Here are some points, one per row:
[ 45  26 -72  38  -8 -11 -36  -7 -36 -29 -13 -32  11 -19  -4  39  15  39  47  29 -13 -16 -83  -6 -36  73 -36 -30  44 -14 -47 -84  52 -48 -10 -21  13  74 -53  67 -44  23 -42  38  -7  -2]
[  59   35  -23   87   49  -41   23  -19  -13  -42  -48   36  -11   16  -67 -108  -36   12  -47  -62  -33  -16  -21   35   21    8   44   27   41   -8   28   -3   37   42  -17  -33   23    7    1  -15  -20   26  -14    7  -30  111]
[-11  26 -41  16  -2 115 -12  -9  29  18 -19   0  88  -4 -29 -21  24 -18  30  67   9 -50 -46 -21  21 -25  31 -10  21 -28  43  -3   7  29  53   4 -12 -26  28 -38 -46 -22  37 -39 127  51]
[  1  -6   2  89 -31  57 -13  25  31 -11  25  18  -5  20 -23  -9  30 -12 -43   7  26 -51 -40 -18   4 -60 -53   1  11 103  70  10 -38  -5 -61 -59 -49   5  17  43  55 -21 -10 101 -38  -4]
[-52  10  38  27   5 -21 -14 127 -63 -29  -9 -54 -60 -16   2   8  66 -97   2  21  24  23   4 -52 -26  52  -8 -13  23   5 -48  18  43  40  17 -12 -25 -42  18 -36 -20  11   4 -29 -20  85]
[ -41  -26  -52   -6  -42   28   20  -20  -30   55  -71   14  -10   51   20  -18  -42    3   56  -29  -13   11   38  -11 -101  -34   67  -19  -18   53  -64  -26    6   21   17  -40   34   10   64    9   81   26   -5    8   10   11]
[-18   2 -51 -37 -44  51 -13  60  27 -31 -40  47 -25  21   1  34 -59   0  -6  -3 -24  56  11  76 -55  22  -7  44  26 -57  75  55  31 -67  63 -16 -60 -40 -14  50 -37 -15 -36  21 -17  -3]
[-52  26  30 127   1 -48  25  10  62  -6  64  16  25  39  30  19 -24  -8 -20   4  -4  -5 -37  41 -14 -21   7 -77  68 -37 -28  -4  33 -25  79  56  12  17 -14 -27  94 -17 -33 -17 -11 -27]
[-79 -32 -45 -18  17 -34   6 -96 -33 -23  18 -49  75 -28 -30  22  59 -46 -41  14 -26  37 -37  37  20 -67  21  17 -25  62   2  37 -12 -79  57  -5  33 -47 -35 -26 -39  17  45  23   5  46]
[ -26   15  -51   34   27    3  -38   -6  -40  -46  -19   27   12   62   27   55  -27  -53  -25   26   24  -39   -1   13   39    6  -70   35 -105  -57  -35  -24  -38  -16  -51  -38  -29   13   10  -72   29   86  -15  -57  -12  -21]
[-45 -30 -40  25 -41 -18  47  51  53 -43  57 -31  45  25 -21 -10   0  58   3 -75 -35  38 -11 -51 -19  29 -52  68 -24 -18 -39  -2 -48  82  -3 -56  18  23 -71  -1 -10 -12  27 -66  29 -45]
[ -43    3   28  -42   12   70   21   10  -20   -6   16  -49  -31  -27   30   13  -25    8  -26 -127   -1  -47  -66  -26   29   65   29  -48  -12    7   79  -45  -47  -69   -4   29   45  -15   41  -17   -6   12   -7  -14   19   -2]
[ -69  -10   54  -61   19  -53   -3    0   27  -47  -17   21   55   -7   15   36  -41   14   34   21   26   -1  -38   40  -22    1   55 -100   24   26   32   16  -98   43  -46  -20  -58  101   22  -19  -70   -8    1   -2  -12   30]
[  1 -17  57 -36  19 -12 -76  56   2 -50  31  33  -3  39 -25  -6  23  82 -20  55   9  55  55 -53  33 -25  58  23  13  -7  28 -99 -34 -44  27 -26  33 -31 -23 -22  44  25  -6  -5   2  33]
[  22  -12  -63   14    1  -37   -6   40    3  -38  -22  119    0 -110    6   22  -35  -46   29  -19   31  -31   -1   10  -33   25  -23   -6   28   46    7  -49  -35   24   13   59   17  -61  -42  -43   27  -15   47   51    1  -37]
[-22 105 -20  12  52 -31   7 -18 -12   5 -49   0 -14  -7  -7  80  -7 -12  -9 -25 -55  17  77 -78  22 -85 -12 -32  77  -5  15   4 -21  -4 -44 -29  -9 -53 -27  67 -35 -22 -17 -30  39 -63]
[ -6 -47 -89 -19  37 -11 -30  18 -37  95  41 -31 -25 -62   2  -9 -22  21 -90  14   6 -48  16  11 -32  -7  68  37   4 -32 -35 -14 -22   3 -42   1 -50  14   4  13  42 -86 -37 -31  -1  18]
[ 46   0  34  25 -35 -57 -12   5 -51 -17  17  69  42 -49  29  -1   6  32  30 -38 -12 -60 -25 -19  64  -7  22 -29 -58 -32 -19  56  50 -22  50 -87 -33 -25  37  74  33 -38  59 -15 -25  24]
[-24   8 -13 -14 -11  49  -8 -65 -17 -87 -19 -48 -52 -14 -56 -49  18   3 -21  56 -52 -38  89  45   4  76 -28 -78 -21 -12  19   8 -53  62  55  38  10  19   9  67  64 -29  12 -26 -29 -16]
[ 34   8  13 -47  80  28  -9   0  23  15  46 -32 -23  43   8  23  -1  19  87   2 -49 -23  -3  27  29  15 -27  -3  15  49 -28  27   1  40  28 -77   5 -65 -36 -86   7 -31 -78  -2 -53   4]
[ 33 -29 -20 -31 -91 -31 -79 -62  22  -2  54 -25  -1   3 -31  21 -80 -84  16 -22  -7  59   7 -67  71  16   2 -16  11  -4  23   6  41  36 -21  -5   8  -2   0 -42   5 -13 -84 -12   3  -1]
[-14 -41 -30 -13  20  16  54 -54 -25 -40  16  30 -68  36  31   7  35   5  44 -13  83 -10  32 -76  -8 -72 -54   7 -14   1  38  -5  27 -30  45  50 -20  54 -52 -13 -33 -52  -5 -27 -10 107]
[  16   74   30   10    1   10   -1   -4  -35   30   20    9   60   19   19    6    1   32  -79  -45   62   56   63   37  -12   38  -21  -65 -108   15  -35  -26   61   41   -6  -10  -14  -20  -19    1  -40  -64   -6   91   51   34]
[-30  -5 -34 -36 -35 -63  81 -21  58  66 -63 -27 -20   2  71  19  25  44 -29  66  -3 -15 -26 -43  70  50   4 -15 -30 -50  51  19 -26  57  10  23   6 -49 -10  35  40  51 -19  76 -20  33]
[ -31   57   -5 -100  -26  -14   -6   -3   41   76    9   78    5  -22  -43  -81   50    8  -10    8   16   29  -59   28  -38  -17  -90  -46   10  -27  -31   -5   10  -49  -51   -7   44  -30   22   13   18   -4   -7  -44  -40   28]
[-41 -54  11  27  54  -8  39   5 -28 -15 -39 -51 -32 -81   5 -33 -81  48   3  53  66  51 -23  19  28 -15 -64   7  -1  19  44   4  30   3  25 -43  73  12  87 -16 -41 -18 -18 -19  23 -65]
[  4 -71 -25  10  44 -15  10  18 -59  99  45  62   9  50 -68  38  69 -37  24 -27 -31  25  55   5  37  27 -21 -24  48 -51  61 -13 -10  29  31 -22  12  46  19  -1 -27  43  15  24   7 -75]
[  19  -24   10   16   32  -68  -39  -36   72  -26  -11  -25  -59   41 -112   77   60   52   35  -26   35  -19  -19   -8  -74   25   15   36  -57  -14    8   27   33   -9  -49   26  -30  -40   48  -30   22   -5   31   11   59  -36]
[  87  -36  -51   -7   -9   28   35   94  -44    7    4  -49   -1   -3  -19  -22  -28   56    9   10  -52   55  -15   19   16  -70   -6 -108  -30    5  -24   58    2  -45  -81   74  -20   -5  -27  -29   41   30   33   -6   13   13]
[ 31  75   2 -76 -73 -59  16  57 -52   4  26 -15  31  17  -3  33   8  21  -6   2 -16 -75  -1  60 -30 -81 -14  78   6  55  61 -25  33  49  54  73   8   7  32  23 -28  49 -54 -16  -5 -25]
[ -55  -20  -19   11   -2   48  -14   38   69  -12  -64   -3   86  -19   -8  -13   58   29    6  -33   29  -30   74    5   83   -9   49    9   -8   21  -38    3   85  -10  -48   62   -9   27   17  -11  -42   -9   -2    1 -109  -51]
[ 65  51 -30  14 -14  21  61  -7  -9 -14  60  12   1  22 -37 -38 -25 -33  12  36  48  26 -31 -42 -42 -11  66  -5 -36 -39 -40 -17 -60 -19  33  17  -3 -45  38  26 -91   5 -13  19 -99 -68]
[ 24  12 -50 -36   9 -19  37  40 105  -7  57  -4 -68  19  52 -21 -20 -63 -14  28 -52 -20  61  25  25  22  16  -8 -23  42 -31 -40  41 -51 -28 -28  40  56  54  33 -17  -3  79   3  34  18]
[-28   9  56  28 -55  45  13 -59  -5  45  31  18 -29 -57  -2  36 -59  70 -37  40 -94 -21  44 -28 -37  11 -34  37  28 -17 -37   4   4  -6  -7  25 -34  22  47 -71 -38  42  53  37 -34  44]
[-16 -46  24  48 -26   5 -91 -18  -5  -4  22  -9 -88   7  91 -26  49   0  54 -18  12 -12   5  67   9 -82  16  -1   0 -54  -2 -15 -37  39 -43   8  35 -68 -34  28 -75  21  13  10  13  19]
[ -16  -14   75   30   25   12   54  -25    7  -11   16   54   -9  -63  -21  -13   50  -35   55   19  -68   38   -9   12  -12   16   29   48 -109   10   24  -30   36   -2  -69   13  -42    5  -32   16   33   26  -94  -32   63  -26]
[ 38 -30  57  -6 -59   1  47   7   1   4 -20 -14  14 -18 -29 -16 -12 -14 -10  10  44 -93  97  18 -17  34  12   9  33 -13 -82  78 -69 -75  -6 -26  62  20 -29  -8  -3  21 -59  30  74   9]
[-62  48  29 -18   4  -5 -12 -12 -49  34  13 -20  17  31 -22 -59 -88 -11  59  34  51 -42   8  -2   9  22  30  40  -3  -5  41  29  69  -7 -58   6  17  15 -93  17  41 -12  92  35 -18 -33]
[  9 -20  37 -11  21  -4 -79  35   8  29 -56  69 -32  44  12 -37 -23  -8 -74  25 -59 -18 -77 -59 -25   4  -1  -8 -63  46 -30  56   1  -2  48  61  39  29 -41  20 -68 -24 -14  -1 -10 -51]
[ -4  15 -22 -62  -3  41  33 -49 -66 -79   6  42 -38  18  74 -22  70  21 -39   5  35  53 -61  -2  51  16  39  46 102  10 -59  43  26  27 -23   8 -10  28  45 -32  27 -19   5  25  61 -63]
[  20  -39   34  -13   19  -35  -24  -38   10   35   -4  -36   12   41   14  -83  -32   -4   29  -33    9   20   11   -6   41   38  -57    7   56   49  -52  -52  -27  -21   43   24 -127  -64  -12   28  -21   52   -2  -36   30   -8]
[ 21   1  40  18   4  10  18   3  -9  52 -37 -10  39  27  -2  80 -23 -11  38  16 -19  39 -20  33  45  25 -26  96  12  -2 -52   5 -85   4 -26  81  61  12  55  70  33 -85  13   1 -12  85]
[ 42  84  19  13 -38  22  -9 -20   4  66 -58 -50 -93 -55   7   8  37  10   1 -15  52  61 -29  42  48   4  45  21  -8  34  27   6 -50 -19  71 -43 -20  93 -30 -68  15  -2  51 -50   8 -44]
[ 32  16  45 -22  68 -12 -54  17  46 -18  15 -73  64 -44  39 -51  24 -47  15 -50 -18  32  13 -41 -61 -58 -39  45   0 -86  10  24 -11  18  36  12 -16  61  21  -5  63  30  -8  69  -2 -11]
[ 69 -20  17  33  15   8  -9 -49 -11  15   7 -15  90  11 101   9  23  14 -14  26  24   7  51 -12 -96  84  24  -1  31  55  89  49  10 -17 -61   1  41 -17   4   7   5  11  28 -83 -46  -9]
[ 65 -81 103 -60   9  35  41 -20  46 -17 -40 -25  12   0 -27  63 -13 -61 -60 -13  16  -6 -32  13 -27 -59  -3   6  24 -45 -18 -64  53  51  -1 -50  -9 -23 -45  22  33  19  38 -27 -23 -18]
Along one direction, these points spread out more than along any other. Take the direction at right angles to it along which they spread out most. Then take the direction at right angles to both along which they spread out most. Go by this last direction. Where along it does each point below lie, from 0 to 99? The average is 50, and the first point in the table lies past the average. One standard deviation of the points above along it is 16.
[ -26   15  -51   34   27    3  -38   -6  -40  -46  -19   27   12   62   27   55  -27  -53  -25   26   24  -39   -1   13   39    6  -70   35 -105  -57  -35  -24  -38  -16  -51  -38  -29   13   10  -72   29   86  -15  -57  -12  -21] 41
[ 45  26 -72  38  -8 -11 -36  -7 -36 -29 -13 -32  11 -19  -4  39  15  39  47  29 -13 -16 -83  -6 -36  73 -36 -30  44 -14 -47 -84  52 -48 -10 -21  13  74 -53  67 -44  23 -42  38  -7  -2] 68
[ 34   8  13 -47  80  28  -9   0  23  15  46 -32 -23  43   8  23  -1  19  87   2 -49 -23  -3  27  29  15 -27  -3  15  49 -28  27   1  40  28 -77   5 -65 -36 -86   7 -31 -78  -2 -53   4] 44
[  16   74   30   10    1   10   -1   -4  -35   30   20    9   60   19   19    6    1   32  -79  -45   62   56   63   37  -12   38  -21  -65 -108   15  -35  -26   61   41   -6  -10  -14  -20  -19    1  -40  -64   -6   91   51   34] 57
[  19  -24   10   16   32  -68  -39  -36   72  -26  -11  -25  -59   41 -112   77   60   52   35  -26   35  -19  -19   -8  -74   25   15   36  -57  -14    8   27   33   -9  -49   26  -30  -40   48  -30   22   -5   31   11   59  -36] 33
[  1  -6   2  89 -31  57 -13  25  31 -11  25  18  -5  20 -23  -9  30 -12 -43   7  26 -51 -40 -18   4 -60 -53   1  11 103  70  10 -38  -5 -61 -59 -49   5  17  43  55 -21 -10 101 -38  -4] 65
[  1 -17  57 -36  19 -12 -76  56   2 -50  31  33  -3  39 -25  -6  23  82 -20  55   9  55  55 -53  33 -25  58  23  13  -7  28 -99 -34 -44  27 -26  33 -31 -23 -22  44  25  -6  -5   2  33] 51
[-52  10  38  27   5 -21 -14 127 -63 -29  -9 -54 -60 -16   2   8  66 -97   2  21  24  23   4 -52 -26  52  -8 -13  23   5 -48  18  43  40  17 -12 -25 -42  18 -36 -20  11   4 -29 -20  85] 55
[ 31  75   2 -76 -73 -59  16  57 -52   4  26 -15  31  17  -3  33   8  21  -6   2 -16 -75  -1  60 -30 -81 -14  78   6  55  61 -25  33  49  54  73   8   7  32  23 -28  49 -54 -16  -5 -25] 77
[ 69 -20  17  33  15   8  -9 -49 -11  15   7 -15  90  11 101   9  23  14 -14  26  24   7  51 -12 -96  84  24  -1  31  55  89  49  10 -17 -61   1  41 -17   4   7   5  11  28 -83 -46  -9] 32
[ 24  12 -50 -36   9 -19  37  40 105  -7  57  -4 -68  19  52 -21 -20 -63 -14  28 -52 -20  61  25  25  22  16  -8 -23  42 -31 -40  41 -51 -28 -28  40  56  54  33 -17  -3  79   3  34  18] 34
[-28   9  56  28 -55  45  13 -59  -5  45  31  18 -29 -57  -2  36 -59  70 -37  40 -94 -21  44 -28 -37  11 -34  37  28 -17 -37   4   4  -6  -7  25 -34  22  47 -71 -38  42  53  37 -34  44] 29
[ 65 -81 103 -60   9  35  41 -20  46 -17 -40 -25  12   0 -27  63 -13 -61 -60 -13  16  -6 -32  13 -27 -59  -3   6  24 -45 -18 -64  53  51  -1 -50  -9 -23 -45  22  33  19  38 -27 -23 -18] 38
[-41 -54  11  27  54  -8  39   5 -28 -15 -39 -51 -32 -81   5 -33 -81  48   3  53  66  51 -23  19  28 -15 -64   7  -1  19  44   4  30   3  25 -43  73  12  87 -16 -41 -18 -18 -19  23 -65] 49
[ -69  -10   54  -61   19  -53   -3    0   27  -47  -17   21   55   -7   15   36  -41   14   34   21   26   -1  -38   40  -22    1   55 -100   24   26   32   16  -98   43  -46  -20  -58  101   22  -19  -70   -8    1   -2  -12   30] 50
[ 21   1  40  18   4  10  18   3  -9  52 -37 -10  39  27  -2  80 -23 -11  38  16 -19  39 -20  33  45  25 -26  96  12  -2 -52   5 -85   4 -26  81  61  12  55  70  33 -85  13   1 -12  85] 24
